Here are some numbered points:
[  6 -17  -6  26 -13 -97  37   7  36  13  -4  -8  11 -15  71  12 -11   5
  76  66   1  12  -6  22] 0
[-68  24 -10  13 -13   0  -4  15 -27  37  92  -9 -46  72 -45  -1  20 -39
  52  -6 -50 -23  67  94] 1
[-64  66  46  -5  -1  43 -19  27 -40  -1  55   8 -29  23 -20 -21  -5 -70
 -25 -49 -76  12  29 -58] 2
[ 50   2 -37  13 -34 -16  76 -15 -65  -1  -2  28  13  15  20 103  13  72
  -6   1  38 102   6 -25] 3
[ -44   33    9   35  -49    9    0    5  -45    8  125  -15  -13  -21
   35  -19   23    1   21   15 -101  -39   46  -32] 4
[  -8   -6   33  -47   78    8  -81   42    1  -12   -5   76    8   19
  -10  -52   -8  -51  -12 -108   -8  -16  -16  -18] 5
[ -10   90   16  -30  -13   72  -69   -9   -8    6   10    1   24   37
  -52 -104   17   23   -3    9   -4  -81  -27   -2] 6
[-18  35   0 -18  59  20   0 111  21  -2   0   8 -17  56 -74 -53 -12 -22
 -10 -66 -15   7  28 -80] 7
[ 25   7   6 -16   2   2  -5 -23  -2 -10   9 -61 -25 -53  30   5 -26  37
 -31   8  71  26 -25 -63] 8
[   1  -70  -16  -10   -2  -22   -3  -32   50    9 -125    8   42  -64
   13   25  -16   12  -10    1   96   22  -30    3] 9
[ -14   80  117   33    3  -67  -25   14  110   -7  -29 -127  -45  -37
    3   15  -39 -127   29   -8  -35  -29   67  -68] 10
[-16  -4  40 -42  16  13 -29  -2 -68 -86  -1  32   0   8 -20 -27  -1 -21
 -52 -47  -7   9 -46 -59] 11
[ -57   30   34  -39  -13  103  -19  -50  -26  -49   48   34    0   67
  -86  -20    0    9  -37   20   -6 -112  -58   33] 12
[ 29   5 -27  65 -27 -16   4  -1 -33  11  31 -12  -8 -12   8  84  16 -11
  33   5  -2  12  62 -14] 13
[-17  -2  -2 -52  61  28 -57 -16  -2   4 -10  99 -22  43  -3 -45 -12 -55
 -89 -30 -16  64 -34 -52] 14
[ 50 -10   3 -16  12   7  -1  10   9 -56 -21   1  56 -29  19  15 -68  12
 -23   1  34   7 -17  -4] 15
[ 59 -43 -61  44  -1  -4  37 -27 108  16 -66   7   2 -38  95  50  -1  13
  11  21  79  31  -6   0] 16
[ 11  20   2 -49   0  43 -55 -16  20 -54 -28   1  14 -28   2  -1 -28  35
 -38  -8  -2 -23 -75 -15] 17
[-43  25  36 -81   3  54 -21   5  11 -11  10  21  22  27 -31 -59 -53   3
 -22  19   5 -54  37  49] 18
[  -5   17   29    8  -39    6   -2    9   -2   10   71   -5  -13   -9
 -105  -32   21    1   44    4 -101   15   25   47] 19
[ 19 -46 -52  79 -73   1  55 -29 -33  17  22   5  22   1  12  -3  17   7
  50  47  -4  38  76  24] 20
[ -7   5 -31  60 -26 -92  47 -17  44 119   7   4   5  25  29  31  76 -11
  49   5 -41   9  87 -14] 21
[ 15  24   1  47 -42  -3  40  45   2 -49  77 -81 -60  -8 -57  35  -7  71
  -2 -14  -1  -2 126 -23] 22
[  8 -32 -18  51  15 -60  37 -10  -2  31  44  -3  -1  17   5  12  87  -5
  12  17 -15   3  -3  21] 23
[ 19 -27 -38   9  -1  -7  -9  -9  36   3   6  17  38 -50  24  -4 -40  25
 -22  25 103  31 -41  -6] 24
[ -34   82  -25  -74   -7   98  -92  -55  -15  -28   -8    8   19   45
  -69  -40  -24    5  -60   31    0 -127  -25  -13] 25
[ 20   9   4 -60  24   0 -30   1  33 -20 -99 -14  -1 -26   7  21 -67   5
 -64   0  10   0 -35 -15] 26
[ 18 -20 -30  82  -4 -20 -30 -26   4  42  11  11  30   1  -4  -2  71  16
  22  45  -6   2  35  42] 27
[ 46 -71 -21 -19 -14  -8 -11 -40 113  -5  13  46 127   3  22   1  -7   4
  -4  42  61 -17 -11  23] 28
[  0  26  29 -75  73  70 -76  13 -50 -14 -20   2 -23  16   4 -61 -56 -59
 -42 -87 -17  45 -33 -35] 29
[ 44 -67 -33   2 -55  -7  15 -58  37  32 -10   1   3 -72  51  58  14   1
  31   7  11  -5   1  -7] 30
[ 13 -34  74  18  -4 -98 -15 -14  80  88 -72 -11  17 -27  -6  24  -7 -31
 119  24  11  16  -3   2] 31
[ -14   16   -2 -104   50   46 -127   49    4  -19  -37   40  -91    8
  -11   11  -20  -81  -42  -71  -11   14  -32  -39] 32
[-16  13  59 -52  -7  -7 -19   4 -38  -6 -10  31  -3  69 -37 -26 -39  27
  -2  38 -12 -55 -69  47] 33
[  0  34 -16  46 -30  -1  25   5 -39  19  39 -21   2  33 -37 -17  37  19
  23  21 -55   3  33  72] 34
[ 18 -40 -19   2  -5   0  27  -7   5 -17 -57   1  54 -24  30  72  19  79
 -12  10  41   4 -56  11] 35
[ -37    1   13   -1   71    3  -35   23   -4    4   45    5 -103   38
  -19  -21   13  -67   29  -41  -82   38   17  -26] 36
[ 10   4 -42 -32  -7   3 -21 -11  36  -8 -57 -15  71  -1  31   1 -14  25
 -30   4  45   9 -32  23] 37
[-14  20   8   5  41  11  -1 103 -46  -3  67  20 -56  43 -11 -29   6  -3
 -16 -74 -60  43  24 -10] 38
[110 -15   3  50 -12 -43  -3  10 -16  -1 -29  -4  26  -5 -10  26   7  25
  23   3   8  33  49 -40] 39
[ 13 -59 -33 -14 -37 -49  59 -15   5  38  68  21  10   0  53  20 -12   0
  55  51  -5   8  13  67] 40
[ 62 -53 -60 -13  -2  -1  -8 -48  12  25  -4  23  92  -5 107   5 -21   8
 -30  25  34   5 -68  25] 41
[ -9  32  -1  -6  24  72  -1  42 -17  -9  54  14   0   4 -14   4   6 -62
 -14 -91 -33  25  -7 -50] 42
[ -2  49  -7 -43   4  21 -18 -12  29 -44 -13 -25 -20 -55  14  17  10  41
 -37 -43  42 -28 -27 -18] 43
[ 44  -2 -70  51 -24  -2 106 -46  34  24   3 -27  -6  -3  60 115  10  30
   7  16  47   5  -5 -19] 44
[ 18  43  36  17   0  18 -13 -25  32 -22 -20   6 -24 -73 -16  40 -12  38
 -23  -9  61 -31 -17 -71] 45
[ 18   0 -87  83 -43 -10  66 -25 -30   6  11   5  29  -4  11  11  65 109
  33   0  26  23  17   8] 46
[  11  -42 -114   15  -21  -11   94    8    2   25   39  -44  -25   -2
   -5   83   24    5   21   -7   -6   11   42   -2] 47
[ 20 -65  43  75 -19 -30  55  -5   6 109  22   7  18  -1  35   3 114   3
  19  -2   6  20   4  36] 48
[-33  -4  29   1  65  16 -12  37  -9  -9  41   4 -40  35 -13  19   8  -2
 -18 -29 -21  66  43 -74] 49
[ 32 -40 -14  15 -23 -42  20 -16   7  -6 -96 -75  40 -62  45  -7 -22   5
  -2   2  -3  52  -3  12] 50
[ 16   2 -91  21  -4 -29  -2  -5  -7  69   7   2   5  10   6  18  33  30
   3  26  18  24  20  29] 51
[ 21  24  19 -51   9   1 -17  -2  41 -27 -36 -25  30 -58  12   0 -87  -2
 -42  -1  61   3 -27 -38] 52
[-27  23  -7  27  20   3  17   7 -38  -3  67   1  -5  23 -67 -24  31  36
   7  15 -38 -55  47  48] 53
[ 16  -3 -40  -3 -38 -25  30 -19  27  36  -2   8  14  -8  89   6  44 -12
  26  41   7   6  14  35] 54
[ 21 -25 -55 113  -2  33   5 -22  -6   4  -5 -39  27 -57  73  22 -19   3
  29  11   3   4  42  -7] 55
[  7  17  63  -3   4   6 -67 -15 127 -25   6   0 -38  -1 -14 -17  20   2
 -20 -17  31  -3  13 -33] 56
Which three points above are nearest to each new point? Their numbers follow each, nearest first.
[  2 -76   3   9 -17 -27  12  -1   0  -9 -44 -29  84 -70  69  11  11  16
 -18 -13  20  26 -15 -23] >> 50 35 37
[  33   40   14   32  -20    2   60   16  -31 -127   14 -122  -64  -13
  -59   26  -10   56   -7   -7   34   -7    7  -87] >> 22 8 45
[ -13   14   59  -88   -7   37  -97  -50   19  -10  -13   59   12   23
   11  -89  -11   -3   -1   36    3 -100  -19  100] >> 18 33 6
[  1  26  -2  11  45  57   1  87 -53 -54  81   3  -5  -8 -10 -12  16  -9
  -2   6 -67  31  42 -11] >> 38 42 49
[ -23   32   55 -123    1   37  -13  -20   -2  -11  -16   23   45   35
  -66  -21  -52   11  -65   13    8  -46 -100   56] >> 33 18 17
[ -3   4  78 -51  45  75 -26  72 -26  -1  -7   5  -8   2  -6 -86 -70  -6
 -41 -90  -3  19 -29  -1] >> 29 5 11
[  18   31  -22   14  -10   28   49   50  -45   -4   37 -127   -1   12
    7   32   -1   66   14    6   -1    3  127  -55] >> 22 13 47
[-20 -14 -12   2 -45  43  -8 -16  -3  61  32  13  -8  13 -34 -30  59  12
  14  45 -54 -15  -4 109] >> 34 19 27
[ 23 -54  -9  32 -19 -90  -8  -4  -1  40   5 -22  -5 -11   8  13 -16   2
  29   9   2  23   3  -6] >> 0 23 39
[ 97 -50 -68   0   1  -1  11  29   7 -19 -12  13  85  13  87  10 -18 -16
 -59   9  61   7 -43 -22] >> 41 15 37
[ 20 -41 -26  66 -33 -31   0 -24  -4  20  11 -23  -7 -22  64  72  -1   7
  51   8 -11  55  76 -15] >> 13 55 20
[-26  21  -5   3 -68  41   1  -5 -22  13  49 -11   4  73 -32   6  46  13
  26  63 -13 -24   4 127] >> 34 1 53
[ -1  -7  -5  49  22  -7  64   0 -20   9  23 -71  -2  -5 -16  27  15  20
  51  -3  -1   6  57  -4] >> 13 23 47
[ -30    7  -16  -18  -15   59    3   35   11    1    9   30  -98    9
  -11 -127   -9  -62  -39   41    0   66  -33  -61] >> 14 36 2
[-38  62  45 -20   1  -8 -45 -25  15   0 -11  63  10  52  15 -60 -32  -7
 -35  34 -17 -30 -67  40] >> 33 18 6
[  52  -91  -33   -1   -1  -13  -12  -32    5   67 -100   82   27  -68
   29    5    6   22    8   23   83    2  -76   26] >> 9 24 35
[-37   0   3 -40  42  43  15 -41  20  18 -17  82 -50  14 -11 -48  -8 -36
 -33   3 -33  58  18 -42] >> 14 49 36
[ -48   24   45  -26   15   39  -37  100  -19   11   -4   26  -13   22
  -41  -13  -17 -125  -33    1  -54   26    1  -54] >> 2 42 7
[ 40 -28  -7 106 -56 -74 -19  -1  -6  30  32 -75  -6 -10  -5  44 -12  -7
  29  10   6  36  23  -5] >> 13 39 27
[  0  10  51  17  95  27 -28  18  -2  37 -26  22 -45   7  -4  -1 -21 -55
 -26 -56  -9  60  35 -35] >> 49 36 42
[-11   1 -13   4  65  43  43  70 -65  -8  94  -1 -31  28 -52  -8  11 -15
 -25 -92 -18  29  14  -5] >> 38 42 49
[-26 -48 -45 -13  -2   9  -7 -36  50  26 -23 100  41 -31  19  -4 -14   2
 -15   7  65  12  -8  26] >> 24 37 9
[ -2  16 -41  72 -22 -68  68  -7   1  16  38  -3   0  15  13  44 103  -7
  76  23 -22   2  41   4] >> 23 21 13
[  17  -64  -38   48  -21  -59   34  -45    5   23  -22 -119    4  -44
   24   53  -11    3    6   -2  -14   62   40  -20] >> 50 55 30
[ 47 -45   1 -30  -6   9 -15   0   4   6 -35  53  54 -47  78 -12 -14   3
 -31 -19  -1  13 -72  15] >> 41 15 37
[ 25  47  -3  43  -4 -36  20   6  -3 -61  23  15 -11  -8 -31  40 -63 -13
 -38 -22  -3  47  78 -11] >> 13 39 15
[ 28 -32 -19   3 -37   9   7 -37  25  29   2  22  59 -32  43   9  65  -5
  23  16  22   6  -9  35] >> 54 30 27
[ 54 -58 -74  35 -10 -26  92   0   7  -6  20 -12  10 -14   5  50  45  53
   0  22   8  57  37 -18] >> 47 46 3
[-89   8  46  15 -37   5  -5  -1   3  17   1  -4 -39  27 -47   0  29 -16
  82  20 -90 -65  -4  -7] >> 19 53 1
[  2  13  -5  79 -54 -62 116  23 -12  -2  37  17 -23   2 -39  92  11   6
  26   0  -3  -9  37  -2] >> 13 47 23
[ -54   40   30 -100  -10   77  -46  -25  -18  -27   -5   40   19   16
  -49  -31    5   23  -25   42    2  -67   13   73] >> 18 12 25
[ -30   15   15  -32   90   26   28   70    5  -35  -23   19   36    5
   -4   56  -44  -60  -35 -113  -12   49  -21  -23] >> 42 5 49
[  46  -21  -10  -16    1   11   13  -43  -11  -26  -35   16   36 -127
   29   12    9   76    5    5   30   20  -28   -6] >> 35 15 24
[ 13 -58 -27  33 -40 -42  23 -43   8  55  -7  21  21  -5  47   8  43 -20
  10  33  17  14  -8  16] >> 54 23 30
[ 56  72 -21  31 -14  -2  53   6 -59 -77  -5 -72 -11 -22 -38 -72  -9 112
   2 -18  11  17 -26 -99] >> 8 43 45
[ -2   6  40 -22 112  47 -29  56 -98 -71  -5  -7 -41  20 -10 -56 -41 -50
  -3 -76 -14  17  -8 -44] >> 29 11 5
[  -6   -1   48  -38    4   25    9    8    0   -5  -35   32    9   18
   21  -71  -24    4  -22   -6    5 -105  -98   78] >> 33 18 17
[ -6  53   4  12 -23   0  11   6  -2  11  -5 -17  -1  79 -24  -3  34   1
  27   8 -99 -40  29  36] >> 34 53 19
[-43   3  11 -17  81  54 -53  66  43   2   4 101 -56  31 -13 -93  -2 -92
  -3 -77  -4  -4 -25 -69] >> 5 14 7
[ 20  -6 -30  41 -70 -35  54  14   5 -35 103 -69 -58  -3 -17 115  -6  63
  31  -9 -11 -24 127 -19] >> 22 13 47
[  43  -29   -2    4    7  -25  -17  -74   48    0  -76    5   67 -101
   98    6   -3    0  -23    8   93   18  -21    0] >> 9 24 16
